One turning vector, and how many steps it has turned
The counts run from 0 to 279.
[ 48 141 153 145 136 105 135 154 109 111 149  96 126 109  81 155 115 116
 109 123 114  63 107 127 130  94 103 147  88 142 102 135 159 101 100 136
 123 108 153 158 143 163 150 125 164 151 141 133 112 104] -> 256
[112 116 145 126 118  87 136 142 179 112 105 102 146 124 116 128 145  89
 125 100  87 135 122  89 140 127 139  92 114 116  90 120 120 157  96 167
 140  92 110 121 150  89 195 130  76  86 123 127 128 103] -> 188
[176 134 121 104 146 184 108  92 119 116  98 156 138 133 140 112 153 176
 136 110 157 101 131 102 107 143 156 139 114 133 136 165  98 123 144 114
 155 175 122 124 114 110 127 141 143 118 178 139 125 184] -> 41
[ 98 133  81 136  86  87  77 106 126 100 129 131 144 142 104 176 170 123
 131 107 160 109  98 156 107 109 115 142 105 153 123 138 139 141 122 164
 132 127 153 124  93 130 132 137  95  64 131 168 117  87] -> 57
[143 110 171 112 138 106  88 140 173 119  44 125 107 118 115 107 149 139
 116 148 167 157 110 115 135 178 112 124 109  83 118 152 110 113 119 195
 139  99 154 124 167  90 124 128 147 125 107 147 148 104] -> 71
[135  98  98 122 109  82 119 142 139 133 131 112 134 111 110 135 192 123
 175 112 111 138 119 166  91 105 171 128 141 153 128 143 153 168 105 108
 159 128  85 110  77 112 124 152 100 140 124 101 109  97] -> 227
[131 137 197 115 172 114 132 156 160 122  76  70 112 100 106  98 117 107
 144 120 135 157 111  99 113 157 102 131 116 124  85 157 144 102 103 151
 148 118 136  76 163 100 135 113 162 105 109 123 138 130] -> 75
[151 147 114 119 153 151 119  95 113 105 125 109 137 130 151 113 135 147
 175  92 145  91 135  87  96 123 147 150  99 171 129 139 148 101 142  93
 127 163 109 121 107  96 152 125 114 103 181 126  96 192] -> 43
[109 108 107 130 117  94 138 106 158 104  84 126 136 161 128 153 132 115
  94  97 127  83 122  69 149 137 130 101 121 118 135 114  88 155 112 171
 121  86 123 144 152  91 211 138  78 128 135 143 129 117] -> 186
[ 75 159 159 139 143 103  93 132 132 123  83 151 120  94 131 126 129 166
 137 131 123  95 117 110 104 128 105 127 101 104 111 107 136  95 115 114
  96 150 161 132  61 156 149 116 130  92 170 180  87 158] -> 131
[ 71 161 189 116 147 164 141 126 139 103  86 129 164 105 127 108 110 140
 135 117 101  91 110  72 143 116 146 145  96 121  96 148 162 127 115 104
 130 178 171 140 115 148 141 124 153  81 152 138 115 148] -> 128
[ 75 138 142 144 126 117  85 147 119 130 130 123 118 120  94 154 120 156
 117 122 147 102 104 129  98 123  47 148  85 139  93 125 132  72 109 154
 100 132 163 127 126 164 137 116 149 117 141 187 101 125] -> 253
[167 114 128 122 183 104 178 171 171 144 120  96  87 115 161 100 131 101
 147 118 124 126 116  68 136 146 139 110 118  99 123 108 124 149 101 131
 175  80 120 121  97 114 191 132 110 122 124 133 124 123] -> 271
[132 125  95 131 102 140 137  77 101  92 105 144 125 155 121 174 136 132
 114  79  98  64 118 143 109 107 157 132  92 159 116 140 136 114 101 128
 128 152 150 151 118 116 107 164 110  75 201 131 108 152] -> 50
[141  96 132 115 167 123 173 165 143 148  83  97  99 118 138 117 133 101
 113 121 116 120 134  94 130 163 151 103 154  77 160 113 100 150  91 122
 156 108  96 108 119 122 174 138 121 168 155 108 157 158] -> 273
[110 100 155 117 110 108 152 146 182 119  78 104 153 121 100 135 147  92
  98 109  78 138 123 100 136 141 151  89 134  91 105 126 102 168  73 169
 140 107 115 109 151  95 184 141  96 103 135 122 149 118] -> 189
[ 93 141 122 124 102 115 103 114 116 110 133 128 162 121  85 169 165 100
 143 103  86 115 106 168 100  95 167 116 101 138 105 130 153 126  85 136
 125 162 137 102  87 128 129 150 110  60 163 119 107 126] -> 53
[177 120 140 106 172 165 117 141 150 133 125  82  98 134 122  99 158  91
 146 115 112 173 107  97 111 171 148 146  97 106 110 157 175  94 125 128
 189 143 108 100 162 108 109 156 158 121 120  95 141 156] -> 158
[ 99 119 130 143  95  99 102 128 157 120  53  93 123 111 102 144 154 110
  99 114 128 151 130 116 121 142 118  94 163  99 111 103  73 145  90 164
  94 116  92 125 155  99 172 127  82 135 136 132 153 124] -> 191
[161 127  88 147 147 159 154 130 133 129 103  69  58 127 158 147 138  82
 118  88 120 159 113  79 119 139 123 138 139 143 121 104 113 134  93 110
 143 118  62 127 153 109 130 143 113 158 158  96 146 140] -> 278
[106 144 160 132  99 182 145 128 162  99 111 104 178  98 110 118 152 168
 107 113 116  95 114  95 157 115 141 160 121 155  77 186 145 113 133 107
 137 159 106 172 168 124 132 122 149 136 154 108 159 135] -> 120
[128 117 130  99 146 163 123 148  93 145 181  90 135 125  71 130 136 114
 155 103 112 135 131 132  82 126 107 136  84 167  91 138 155  78 110 122
 164 163 103  86 131 119 146 130 164 107 156 123 105 170] -> 166
[ 85 108 151 100  99 157  83 127 136 130  81 106 170 126  99 141 166 128
 127 104 118 135  88  97 141 174 130 153 128 111 143 149 153  63 134 127
  95 154 113 112 182 136 120 135 134 128 169  99 152 174] -> 243
[140  99  81 146 134  76 149 114 120  99 114 118  99 144 130 146 162 121
 143  86 105  88 136 137 113  90 169 141 128 170 148 147 150 183 102 106
 160 107 111 149 103  88 111 171 119 156 140  93  96 101] -> 225
[137 122 130 121 177 107 140 165 163 147  92 143 102 111 136 112 141 143
 139 158 170 120 106 110 134 142 139 108 131  73 144 130  89 167 116 154
 159  94 143 117  60 155 186 141 136 146 120 147 133 103] -> 267
[149 116 119 116  89 139  95 145 173 113 126  90 161 144 138 126 174 126
 136  87 143 137  79  80 138 175 136 164 109 151 108 156 170  57 156 128
 126 114 118 119 166 104 137 129  89  84 151 112 132 157] -> 240
[137 103  66  89 155 112 166 117 124 131 174 124 109 149 156 143 145 139
 164 121 125 125  87  71 136 130 142 118  94 151 149  95 125 151 133 133
 145  97 105 143  78 153 177 130 137  93 129 136  72 116] -> 96
[175 110 113 142 143 103 154 141 164  98 144  91  87 127 139 117 136 138
  97 110 117 118 168 106 133 132 103 146 127 167 128 156 130 172  95 114
 210 137  97 169 124  97 120 132 168 146  80 139 139 116] -> 28
[ 94 135 168 129 108 169 105 137 141 110 111  93 190  70 114 119 154 165
 132 124 126 107 111  93 155 129 145 157 126 136  98 151 141  99 147  99
 105 162  80 155 157 130 150 109 148 151 161  98 151 138] -> 121
[ 91 190 179 125 141 163 114 138 145  96 108 124 147  99 136 102 126 147
 152 116 126 113  90  73 147 109 126 156  89 134  69 144 159 121 128 113
 114 158 160 147 107 138 151 117 133  74 155 141 107 144] -> 127
[139 103  92 151 137  75 127 142 153 119  93 119  86 123 137 135 158 112
 102 143 161 102 122 152 127 163 139 143 156  93 187 144 119 172 100 131
 171 136 136 130  71 157 128 137 148 144  98 147 170 108] -> 146
[ 96  74 104 116 102 116 108 128 154 131  87 127 138 158  77 138 177 151
 117  90  79 150 115 107 114 131 135 116 160 132 154 140  96 190 103 121
 151 153  81 103 152 113 115 168 121 163 112 107 135 128] -> 107
[103 111 111 109 104 129 108  99  83 131 108 129 153 115 113 153 151 144
 150 108 118  87 129 139  82 123 151 126 109 133 150 128 118  92 110 106
 114 169  99 134 112 120 142 134 108 112 204 140 102 209] -> 47
[102 150 109 139 144 120 147 116 127 115 118 112  88 126 168 169 108 104
  92 126 133  99  97  60 163 142 108 129  98 101 147  77 112 126 116 140
  99 101 127 178 107 167 180 116 124 101 159 157 122 132] -> 12
[108 152 148 148 124 117 128 147 155 118  92  64 113  90 112 131 141  89
 112 105 126 179 126 110 121 129  93 140 161 160  90 120 115 145  85 128
 115 140  82  98 155 101 157  92 111  96 112 123 178 105] -> 196
[150 129 161 108 156 149 181 167 102 160 120 100  91  61  94 128 132 134
 141 152 129 131 110 162  94 127 127 110 110 138  93 137 117 104  76 130
 141 132 122 118 112 148 126 112 210 122 171 126 135 135] -> 84
[ 74 149 145 131 124 159  91 117 125  97  87 102 121 156 109 150 132 119
 115  92 130 112  87  79 134 140  94 173  92 156 113 153 151  81 131 133
 108 154 156 115 192 134 100 145 141 121 160 130 122 148] -> 247
[141  93  60 136 103  99 103 124 135 121 103 124 132 132 127 144 200 150
 138  99 175 107 119 145 103 122 148 154 163 164 175 164 119 166 135 118
 130 131  97 113  99 111 127 142 102 163 141 122 139 108] -> 230
[ 88 141  86 109 139 130  87  95  99 114 146 144 145 147  95 168 149 151
 143 124 171  78 105 108 134  89 134 133  91 144 140 122 110 158 147 173
 113 121 128 139 106 142 204 136 104 140 141 150 104  97] -> 178
[191  93 124 129 135 137 126 132 147 125 115 120 124  86 112 100 166 179
 111 144 138 141 160 150 121 159 147 128 130 123 130 163 115 144 122 118
 192 161  75 168 103 102 126 124 177 168 122 116 155 130] -> 32
